Each path below is one point turned by a fixed rotation once a step. After each direction that follows a path, write how fast that rotation turns it, in degrees each step (0 if it stays still).
Each turn is a multiple of 5 degrees from 10 to 175, or 0.
Each row of a path follows its step; steps can be skipped.
Rotation 1:
step 1: [  4   7   6  -8  -5 -13   4   6  -7   6 -20   8   1   0 -11  -6  23  -9
 -11  -2 -11 -16  15  -7  11  -7   2   2   4  -3   3 -15   2  10   0   9
   0  -5 -13  27  -3   5]
step 3: [  3   9   0  -1 -17  -6  13   6   1 -20   5   2  -7  -7  -8  -4   4  -1
  -4   0  -8 -15   4   0  -3   9  -9  -4  18  14 -15  16  11  -9  -6 -10
  21  21  -3   8  -8 -12]
step 4: [-11 -13  -7 -10  10   5  -1   8  19  -1  -5  -6   4  -8 -16 -17   3   4
   2   8   1  -3  -3   2 -18 -21  15   4  -2   0  -5   9 -18   3  17   4
  15  -8   0  12  -9   4]
step 6: [  5   6  -6 -13  -2  -6   8  16  -6  -7  -9  16 -21  18  -9  -1 -10   5
  -9  -3  10   6   4   9 -16  -7 -10   7   5  -7   1   6  -3 -14  10  24
   6  -6   4  -6  15  -6]
step 7: [ 16  12  -5  -6  -5   5  -7   7  10  11   3   7   4  10   1 -18  25   5
  -2  -7  13  -4  -5   0 -12  15  18   0   1 -19  -5 -10  -9   0 -12 -15
   6   3  -8   3  -1 -14]
step 10: [ -9  -2 -12   4  17   5  10 -22  -1  -3 -11  -3   1  28  -9 -29  -1   1
   2   7   3 -27   4   2   3  -3  -2  -1   9  -2  -1  -3   4   1  -6   8
   1   4   0  -1 -11  -1]
step 12: [ -3   7  12  -9  20 -10 -12  11  -9 -21  -9  21  20  15  -1   2  11   5
  -6  -6   0 -13  -7  -4   0  -8   1  -7   1  12 -20  12   3  -2   9   3
   0   3 -10  -5   1   1]
step 15: [ -5  10  -4  11   6   0   1   5  15 -19  -5  19 -12 -15   6 -15 -11 -12
   7   0   2  -2  -6   4   1  18   2  -4   5 -20  -3  27  -3   4   5   2
  13  -8  -3   7   5   0]
step 17: [  4  -3   0  14   2  -7   8   8 -13   2 -21  18  -6  -4   0   1  16 -25
 -12  -2  -4  -6  -6  13   1 -13   3   3  -1  -9  14  -5  -9   4 -10  13
  -7  -2  14  12  -4  -6]
step 18: [  2   6  -4 -20  10 -12  29  -5   2 -14   4  18 -12  -1   9  -3   9   1
   2   4  18  -2   9   3   1   0  -4   3 -12   0 -11  -9   6  -6  -6 -11
  -8 -13 -13 -11   2 -11]
Directions:
[-3  1 -1  1 -2 -2  5  5 -5  2  0  8  1 -2 -1  4 -1  3  0 -4 -6 -2  0 -4
 -3  1  2 -1  2 -1 -2  1 -3 -2  4  2  1 -4  3  0 -5 -1]	130
[ 1  0 -1  4  5  1  0 -2 -1  2  1  0  3 -3  3 -6  1 -1  1 -5  3 -3 -6  5
  4  0  7 -2  3  0 -6  2 -3  0 -1  1 -3 -3  1 -4  2 -2]	140
[ 1  3  3 -5 -5 -2 -2  5 -1 -4 -1  1  0 -5 -3 -3  0  3 -1 -1  1 -1 -1 -5
  1 -2  1 -5  2 -1  3 -6 -1 -2 -3 -2 -7  1 -2 -5  2 -3]	65
[-2  1 -3 -4  5 -2  0 -1 -1  3  2  0  3 -1 -8  4 -2  1  2  0  4 -4  2 -3
  1  1 -3  6  2  3 -7 -3  1  0 -4  1 -1 -2 -4 -2  3  0]	175
[ 3  5 -3 -2  2 -2  0  0  0  0  8  0  0  3 -1  2  3  5  4  1 -4  6  0  3
  3 -1  1 -2 -5  0 -3  0 -4 -3 -4 -3 -3  2 -2  1 -6  0]	160
[ 4  2  1  3  0  0  0  0  3  6 -1  3  2 -4 -2 -2  3 -1 -3  4 -1  0  3  1
  4 -7 -2  0 -4  3 -1 -1  5 -1  4  5 -5 -2  4 -4 -3  4]	90
[ 5  1 -4  2  0 -1 -2  3 -2 -1  0  1  8  2  2 -3 -5 -3 -1  2 -3 -4  0  1
 -2  0 -8 -4  1 -1 -2  1  2  1 -3 -1 -4  1  3  7  0 -3]	155
Rotation 2:
step 1: [ -1  13  16 -18   5  -8 -16  -5  -6   2  -9   4  -9   8  -1  -7 -15   6
   9  -4  11  -7   2  -2  14   1  -6   1 -21  -5  -9  13  -5  -4  -3  -7
 -12 -10   9   7   7  15]
step 2: [  5  -9  -2 -25   2 -13   5 -11  -3  -8  -8 -16  -5 -11  17  11  -5  -2
  -2 -12 -13  18   9   8   9   7   3   9   2  -5   7   6  10  -7  -6   1
  -8   0   8  11  10   3]
step 4: [  2   8  -8   6   1  -8  -9   1  -4  -2   5   4 -26  -8 -12 -16   8  -4
  -7 -14   6  -4  16  -3  -5 -16  18   3  -2   0  16   3   2   9   6  -6
   6   1  -3   2  11  18]
step 6: [ -4  20   0   6  -3  -3  -2 -17  -2   3   0  -5   4   5  -7  11   0  -8
 -14   3   9  -3   9  10 -22   8  -7  17  12 -19  -2 -11 -11   0  -6  -1
  -6   7  14   8  -6  -4]
step 10: [  0  -4   6 -13   7  -7  -4 -25 -14  -2  -2 -10   2  -5 -10   2   6  14
   6  -3  -5  11   3  -1  -4   0   0  -4 -11   1  -7  -7 -11   8 -14 -12
   1 -18  -7 -13  16  15]
step 12: [ 21   7   0  -2   5  -5  -3   2  -9  -9   5  -1  -7   1   8   0  15   0
   9  -4   0   2   6   4  -4   8   4  -1   9 -27  22  12   9 -14   2   4
   0 -12  16  -2  -8  10]
step 14: [ -2   4 -14 -12  -5  -2   4   7   7   1 -15  -7 -11  11  -1  -9  10   0
 -12 -10   5 -16  13  10  -1   9  13  10  -7   6   9  -9  -6   3 -11 -26
 -11  13   5   3   0  -1]
step 16: [  0   2 -12  -2 -20 -14  -5   0  -7  15  15  -4   1 -13 -15   2  -8   8
  -3  -3   7  15   7   5  -8   7  -7  11   6  -5  -6  -5  -6 -23   4  -1
  -5   3 -12  12   7  12]
step 17: [ -1   8   0  -4  -9   2  -2  -5  -4  -4  -8 -15  11  -6 -25   6   7 -15
  -5 -10  19  -9   2   3   4  12  -3   2 -13  10   2   8   3  -7  -7   8
   4 -13  -2 -11  21   3]
step 18: [ -7   7   6  -5   6   0  -2 -20   7  -1  16  11  -2  -4   1  17  16  -2
 -14  -9   5   2   4  -4  11  -6  10  -8  11  -4  -7  11   9  -5 -13  -5
 -14   5  14 -11  13   8]
Directions:
[ 4 -2  5 -2  3 -1  2  3 -4  2  2 -2  0 -7  2  3  3 -5  1  1 -6 -3  0  1
  1  0  2 -1  5  3  1 -4  3  2 -6  1  3 -6 -1 -1  2  1]	140
[-5  1  6 -3  5  1  3 -5 -3 -2 -1 -2 -1  2  2  1 -1  5 -2  1 -2 -6  3  0
 -1  4 -2  0  1  0 -2  2  0  3 -4 -1 -3  7 -5  1  2  0]	85
[-5  5 -1  0  1  0 -1 -1  1  4  0  2 -2 -5  4  0 -5 -4 -7  0 -2  4  3  2
  0 -9  2  2  2  1 -2 -1  3  1  2  3 -1  5  1  3  2  2]	155
[ 3  1 -6  2 -3 -1  0 -1 -6  0  1 -3  2 -5  4 -4 -5  2  5 -3  2 -1  0  1
  2  4 -1  1  4  0 -3  2  0  4 -3  5  0  5  3 -4 -2  1]	80
[-1 -4  6 -1 -4 -3  4 -2  5  0 -2  0  1  1  4  3 -1  2  4 -3  0  0  0 -2
 -1 -4  0  7 -2 -3 -1 -6 -5  2 -1 -1  1  2  7 -3  3 -1]	85
[-2  8  1  0 -4  1 -1  5  7  2  1 -4  1 -3  0 -3  2  0  3  1 -2  1  0 -1
  0  3 -5  1 -1  4 -6 -1 -1 -3 -5  1 -5 -2 -2  3  3 -2]	45
Rotation 3:
step 0: [ 13  -1 -14  11  -7  25   4   4  -2   1  -8  10   7   0 -17   5   5  -3
 -10  -1  -8   0  23  -1   7   3  -1   3 -12   6 -13   7   7 -14  -6   3
  13   3   8   2  24  -2]
step 1: [ 13  -7 -15  -5  10   9  -4 -11 -11  -6 -15   0   7  -3 -11   8  -3   3
   0   8  -2  21  12  16   8   5   1   7 -23   2 -15   8  14  -2   4   6
  10  -8  12   3   1 -10]
step 3: [  9  10 -18   7   1   6 -20  -4  13   6  -4   0  -6   0  -2  -7   3 -12
 -12   3  -2  -9   4   4  19  10 -10  17  -8  -4 -10  -1   3   7  -5  14
   3  -9  -5  -2  23 -14]
step 5: [ 16  -1 -11  17   4  -1   6  -5  -6 -10  -6  20 -12  -2 -27  18   9  -9
  -2  -3   0   1  -2  -2  13   3   0  -4  -9   2  -4 -10   5  -9  -2  16
  -7 -18   7  -5   4   3]
step 6: [ 11  -7 -14   4  -9   5  -5  -5 -14   4   1  14 -10 -17 -17  -5   5   4
  -4  -7   0   6   4  -7  -2   3 -17   3  -9   6 -15   1  10   0   4  24
   7 -14   5   5  22   2]
step 8: [ -1   2  -7   6  18   0 -14  -7   8   3  -3  -1 -14  -2 -14   3  12 -15
  -9   5  -5   8   7  -2   5   1   9 -11  -4  -1  -4   3   7   7  12  18
  10 -22   1 -20  -1 -19]
step 14: [ -1   5  -3  -4   3  16 -15 -10  -9  -3  -3 -20  -1 -10 -13   9   7 -12
   1   9   3   4  12  10  13  -1  -2  -6   8  -4 -14 -10   9   5   8  -3
  -3 -23  11 -21  -5  -3]
step 16: [  2   8 -14  -2   8  12 -12  -1   2   0  -5  11  10  -3  -4  21   0 -22
   3   9 -19 -19   7   1  15 -10  -7  20   1   0   0   6   1  -2  13   0
   5  -3   0  -1   0  14]
step 17: [ -3  -1 -15   7   7   8   4  -1 -14  -9   0   9 -13   0 -17  26   5  -7
  13  -1   0  -5   8   3  19 -14   5  14   0  -7   3  -1  12 -14   4   3
  -1 -13  12 -10   3   6]
step 18: [ -5  -7 -18  -6 -12  16  -4   0 -26   2  -3   1  -7 -19 -22   4   6   3
  -6  -8   2   1   6   3   7  -6  -5  16   4   5 -11  -6   1 -17  13   4
   2  -6   7  -1  15   3]
Directions:
[ 0  0  2 -2  3  3 -1 -6  1 -1  1  3  2  3 -1  3 -2 -1  2  1  5  1  3 -3
  1  3  5 -1  1  3  9 -3  2  0 -1  2 -3 -6  2 -2 -7  0]	120
[-1  0 -1  0 -3  0  0 -6 -9 -3  1 -1  1 -1  0 -2 -2 -1 -2 -2 -2  1  0  1
  1 -1  2 -4 -5 -1 -5 -3 -6 -5 -5  1 -2  0  5 -1 -5  1]	85
[-3 -2  0 -5  1  3 -3 -5  6  1  0 -2 -3 -1  1 -3 -1 -3 -3 -1  2  6  2  2
  3  0  1 -4 -2 -8 -1 -1 -2  3  3 -5  2 -1 -4  3  1  0]	60
[ 0  2 -1 -3  3 -3 -4 -2 -2  1  1 -3  2  4  0 -2  5 -2 -4  3 -6 -4 -1  2
  0  5  2  4  4 -5  0 -1  0  8 -4  1 -3  2  0 -2 -2 -2]	60
[ 0 -5 -1 -5  1  2  1 -1  2  0  2 -1  1  1 -2 -4 -4 -3  2 -4  0 -1  1 -4
  0  7 -5  7  0  2 -4 -3  1 -4  0  2  4  6 -3 -2 -3 -1]	120
[-2 -2  3  0  2 -4 -4  0 -1  1 -1 -2 -7  3  5  3  0  1  5 -2  3  2 -2  1
  3 -1  3  3 -5 -2 -1  0  3  1 -4  8  5  1  2  1  2 -2]	155
[ 4  1 -1  3 -2 -3  1 -1  5  1  0  3  1  2 -2 -3  3 -4 -2 -6  1  0  4  5
 -1 -1 -4 -3 -3  3 -5  0  4  5  0  6 -1 -3  0  0 -4 -1]	10
